Rotation paths and how fast each direction turns (deg/step)
Each turn is a multiple of 5 degrees from 10 to 175, or 0.
Each row of a path follows its step; steps can be skipped.
path 1
step 0: -0.95, -1.68, -2.50, 1.85, 0.80, -0.29, 0.01, -1.59, -1.01, 4.67, -0.98, -1.22, 0.76, 0.00, 0.50, 1.05, -3.63, 0.33, 1.81, -1.26, 0.59, 0.86, -0.30, 0.14, -0.55, -3.33, 0.99, -0.79, 1.30, -0.50, -2.19, -0.04, -0.85, -0.68, -0.55, 1.41
step 1: -1.10, -0.11, 0.79, 1.94, -2.37, -1.39, -2.55, -0.66, 1.67, -0.79, 2.04, -0.66, -0.15, -0.96, -0.25, 1.13, 0.00, 3.19, -0.66, -2.69, -0.34, -0.43, 0.64, 1.93, -2.62, -2.65, -0.55, -0.30, -0.07, 1.61, -0.71, -0.94, -3.48, -0.90, -1.05, 0.25
step 2: 0.26, -0.27, -0.68, 0.52, 1.04, -1.21, -3.27, -1.56, -2.14, 0.93, 0.37, 1.18, 1.80, 0.85, -1.25, 2.73, -1.09, -0.41, 0.90, 2.95, 0.14, -0.53, -2.83, 2.81, -1.41, -2.22, 0.05, -0.48, 2.68, -1.06, 0.48, -0.86, -0.83, -0.12, -1.94, 0.92
step 3: -2.07, -0.65, -0.27, 2.82, -3.63, -0.66, -2.42, -3.43, -1.83, -0.18, 2.74, -1.54, 0.96, 1.26, 0.18, 0.66, -1.72, -0.16, -1.47, -0.67, 0.26, 0.61, -0.66, 1.08, -0.17, 0.67, -0.34, -1.96, 0.22, 1.22, -1.55, -0.46, -0.13, -0.18, 2.91, 0.10
step 4: -0.16, 0.96, -1.21, 1.94, 2.37, 0.35, -0.92, -1.31, -0.85, -1.76, 0.36, -1.28, 3.09, 0.12, -1.52, 2.34, -1.93, 1.07, -1.16, 1.20, -1.68, -1.41, 2.16, 2.96, 1.36, -0.01, -1.11, 1.02, 1.92, 2.32, 1.40, 0.00, -1.13, -1.75, -0.92, 0.66
step 5: -2.47, -0.80, 0.91, 1.47, -1.50, 1.67, -0.02, 0.13, -1.39, 2.55, 1.62, -0.75, 2.23, 0.01, 1.82, -0.72, -1.33, -0.21, -0.78, 3.59, -1.62, 0.97, 0.99, 1.61, -1.05, -2.11, 1.63, -0.04, 0.39, -0.45, 0.84, -1.65, 0.36, -1.41, 2.70, 2.56
step 6: 0.08, -1.67, -0.61, 1.29, -0.34, -0.43, 0.52, -2.84, -0.53, 2.24, 0.95, -1.31, 1.81, -0.96, 0.47, 2.97, -1.87, -0.23, 0.62, -2.29, 1.30, -0.40, 2.98, -0.44, 0.24, -0.23, -0.49, 3.66, 0.41, 1.01, 0.95, -1.98, -2.77, -0.55, 0.31, 1.33
step 7: -0.31, -0.32, -0.01, 1.55, 0.96, 1.17, -1.44, 1.38, -0.89, 0.56, 2.41, -1.10, -0.63, -1.09, 0.60, 0.50, -2.83, 1.75, 3.05, 0.51, -1.04, 1.78, 1.03, 2.59, -2.20, -2.19, 2.23, -0.75, -0.59, 1.90, -0.50, -1.86, -0.97, -0.08, -2.64, 1.82
step 8: 0.62, -1.21, 0.07, -1.99, -1.41, -1.51, -1.40, -2.26, -3.01, 0.07, 1.34, 0.63, 0.47, 0.41, 0.72, 0.88, -1.81, -0.66, -1.71, -0.54, 0.13, -0.13, -0.42, 0.77, -3.98, -3.66, -1.54, 2.09, 0.81, -0.13, -1.27, -1.01, -2.50, -0.32, 0.11, 1.09
step 9: 0.93, -0.05, 1.35, 2.33, 0.78, 0.31, -2.72, -2.05, -1.45, 1.53, 2.03, -1.49, 0.64, 2.57, 0.43, 2.58, -1.57, 1.47, 1.62, -1.20, 1.43, 0.20, -1.17, 1.65, 0.70, -0.46, -2.19, -2.25, 0.16, 1.30, -1.61, 0.80, 0.41, -1.43, -1.68, 2.34
0.21, 0.02, 0.02, 0.43, -0.55, 0.48, 0.52, -0.31, 0.22, -0.23, -0.46, -0.31, -1.25, 0.01, -1.24, 0.42, -0.55, -0.45, 0.22, 0.37, 0.75, 0.01, 0.34, 0.49, -0.32, -1.22, -0.88, -0.42, -0.09, 0.27, 1.03, -0.15, 0.41, 0.12, 0.63, 0.26	0
-0.20, 0.10, -0.28, 0.27, 0.15, -0.74, -0.34, 0.35, 0.14, 0.93, -0.16, 0.44, -0.89, 0.56, 0.26, 0.66, -0.33, 0.63, -0.02, 0.67, -0.22, -0.04, 0.40, 0.09, -0.90, 0.46, -0.74, 0.29, -0.84, -0.12, -0.33, -1.05, -0.10, 0.90, -0.32, -1.17	60
0.00, 0.43, 0.15, -0.20, 0.46, 0.08, -0.54, 1.19, 0.00, -0.84, -0.77, -0.30, 0.44, -0.20, -0.47, 1.02, 0.75, -0.80, 0.27, 1.25, -0.34, 0.70, 0.26, -0.27, -0.90, -0.27, 0.51, -0.23, -0.05, 0.13, -0.63, -0.09, -0.56, -0.18, 0.27, 0.32	130
0.22, 0.06, -0.42, -0.33, 0.17, -0.69, -0.29, 0.09, -0.27, -0.62, 0.78, -0.67, -0.14, -0.22, -0.60, 0.03, -0.80, -0.61, -1.21, -0.07, 0.38, 0.03, -0.92, -0.34, -0.59, 0.65, 0.52, 0.00, -0.61, 0.44, 0.30, -0.41, 0.76, 0.77, -0.79, 0.82	70
0.12, -0.29, 0.77, -0.59, -0.27, -0.05, 0.05, -0.01, 0.20, 0.53, 0.29, 1.05, 0.25, 0.77, 0.46, -0.03, 1.08, 0.01, -0.72, 1.05, -0.23, -0.37, -0.86, 0.13, -0.39, -0.70, -0.44, 0.66, -0.07, -0.17, 0.94, 0.04, -0.01, 0.18, -0.09, 1.15	115
path 2
step 0: 0.73, 0.87, -0.08, 0.27, 1.10, -3.02, -2.15, -0.81, -2.12, 0.89, -1.61, -2.45, 1.13, -0.02, -1.19, 0.46, 1.11, -1.21, 0.69, 0.17, -2.63, -2.38, -1.14, 1.70, -1.19, -1.93, -0.75, -0.08, 2.47, -1.98, 2.78, 0.21, -2.18, 1.42, -2.05, 0.20
step 1: 3.56, 2.90, 0.18, 1.00, 0.54, -1.27, 1.19, -0.54, 0.50, -2.20, -0.28, -1.53, 1.79, 2.89, -0.65, 0.98, 0.40, 0.19, -0.23, 1.12, -0.06, -1.47, 3.15, -0.81, 0.59, -0.04, 1.17, -3.76, -0.04, 0.39, 1.90, -0.75, 1.56, 1.47, 0.50, 1.02
step 2: 1.38, 1.49, 0.02, 1.79, 0.19, 0.42, 3.62, -0.21, 0.58, 0.49, 1.77, 1.48, 1.24, 1.42, 0.25, -2.13, 1.68, -1.71, -1.94, -3.60, -0.22, -1.29, -1.26, 0.32, 1.31, 0.74, -1.02, -0.70, -0.48, 0.88, 0.72, 0.61, 1.19, -1.17, 2.32, -3.43
step 3: 1.19, 0.46, -0.26, 2.05, 1.31, 0.76, -1.95, -1.69, 1.23, 2.56, 1.00, 0.78, 0.64, -1.33, 0.54, 1.47, -1.08, -1.26, -0.81, 0.31, 2.23, 0.19, -2.26, 2.74, -0.61, -2.27, -1.25, 1.17, -1.16, 1.95, -1.69, 1.06, 1.31, 3.10, 0.50, -2.85
step 4: -1.59, -0.47, 0.50, 1.75, 1.34, 1.46, -0.13, 0.64, -0.69, -2.05, 1.09, 0.26, -0.89, -1.95, 1.08, -0.28, -1.06, -0.67, 0.02, 0.94, 0.41, 1.22, 2.00, -1.77, -0.62, -0.66, -2.96, -2.01, -1.29, 2.83, -2.92, 1.48, 2.63, 1.45, -2.57, 2.20
step 5: -3.13, -1.66, 1.27, 2.95, -0.49, 0.28, 1.41, 0.49, -0.50, -1.55, -1.45, 2.42, -0.97, -1.21, -0.08, -2.19, -1.10, 1.42, -0.19, -1.81, -0.42, -0.12, -1.33, -1.87, -1.20, 0.99, -1.19, 1.87, 1.60, -0.90, 3.43, 0.91, -0.40, 1.59, -2.09, 0.88
step 6: 2.44, -1.38, 1.21, -1.06, 0.00, -1.66, -0.19, 0.51, 0.87, -0.42, -3.77, 2.15, 1.95, -2.15, -3.34, 1.47, -3.44, 1.24, 0.72, 0.83, -0.14, 2.14, 0.38, 1.76, -0.07, 0.65, 0.30, -0.18, -0.66, -1.74, 2.14, -0.46, -0.44, 0.61, -0.64, 0.04
step 7: 2.43, -2.09, -0.31, -1.58, -1.20, -2.27, -0.50, 0.60, 0.41, -2.39, -0.65, -1.75, 3.18, -0.65, -2.69, -0.65, 1.22, -0.33, -0.32, -1.33, -0.52, -0.86, -0.79, -2.32, 0.30, 0.30, -2.52, -1.96, -0.20, -1.36, -2.45, 0.52, -0.04, -2.27, 1.85, 1.56
step 8: 1.39, -0.63, -1.70, 2.73, -2.09, -1.26, -1.70, 0.10, 0.68, -0.59, -0.18, 1.81, 0.39, 2.62, 2.11, 0.79, 1.69, 0.69, -2.06, -0.82, 2.58, -0.88, -2.16, -1.44, -0.22, -0.34, 2.37, -0.25, 2.74, -2.00, -1.54, 0.24, -0.85, 0.38, 2.35, -0.13
step 9: 2.70, -0.11, -1.63, 0.26, 0.33, 2.08, -2.09, 1.98, 0.90, 1.43, 1.46, 2.04, -0.78, 0.77, 2.87, 1.07, -0.64, -1.17, -1.12, -1.65, 0.16, 2.90, 2.81, 1.53, 1.89, 2.35, 0.54, -0.77, -0.21, -0.71, -2.10, -1.53, -0.31, -0.26, -1.27, -1.18
-0.74, -0.01, 0.49, -0.10, -0.81, -0.65, -0.36, 0.59, 0.09, 0.27, -1.64, 0.21, -0.47, 0.14, 0.00, 0.26, -0.29, -0.20, 0.02, -0.16, 0.02, -0.47, -0.36, -0.08, 0.93, 0.50, -0.24, 0.65, -1.04, 0.89, -0.08, 0.66, 0.45, 0.11, 0.04, 0.82	45
-0.43, 0.05, -0.39, 0.98, -0.53, -0.68, 0.03, -0.12, 0.11, 0.23, 0.10, 1.33, -0.42, 0.36, -0.09, -0.55, -0.38, -0.43, 1.19, 0.26, -0.20, 0.43, 0.57, -0.43, 0.45, -0.05, -0.07, 0.28, 1.05, 0.39, 0.41, 0.12, -0.17, -0.68, 0.88, -0.85	115
0.42, -1.16, -0.82, 0.57, 0.19, -0.28, -0.25, -0.90, -0.05, -0.42, -0.30, 0.21, -0.87, -0.38, 1.12, 0.02, 0.89, -0.43, 0.00, 0.41, 0.52, -0.27, -0.32, 0.21, 0.00, -0.11, 0.08, 0.33, -0.68, 0.00, -0.70, -0.42, 0.77, -0.84, -0.57, -0.55	70
0.25, 0.04, 0.27, -0.53, -0.09, -0.19, 0.74, -0.43, 0.46, -0.42, 0.33, 0.88, -0.18, 0.41, 0.64, -0.11, -0.73, 0.91, -0.31, -1.46, -0.07, 0.02, 0.34, 0.55, 0.20, 0.99, 0.34, 0.64, -0.38, 0.18, 0.66, -1.06, 0.18, 0.04, -0.43, -0.44	100
-0.19, 0.35, -0.28, 1.14, 0.49, 0.44, -1.40, 0.88, -0.34, -1.05, -0.10, -0.26, -0.14, 0.07, 0.63, 0.20, -0.09, 0.68, -0.31, -0.31, -0.11, -0.19, 0.21, -0.16, 0.18, -0.19, 0.42, -0.56, -0.23, 0.70, 1.09, -0.02, -0.80, -0.71, -0.36, -0.01	90
0.25, 0.77, 0.18, 0.38, 0.11, -1.47, -0.41, 0.03, 0.19, 0.56, -0.25, -0.01, 1.07, -0.20, 0.28, -0.41, 0.70, 0.50, -0.10, 0.05, 0.16, -0.02, 0.47, 0.49, -0.80, 0.48, 0.00, 0.08, -0.06, -0.89, 0.45, -0.03, 0.61, -1.15, 0.34, 0.92	55
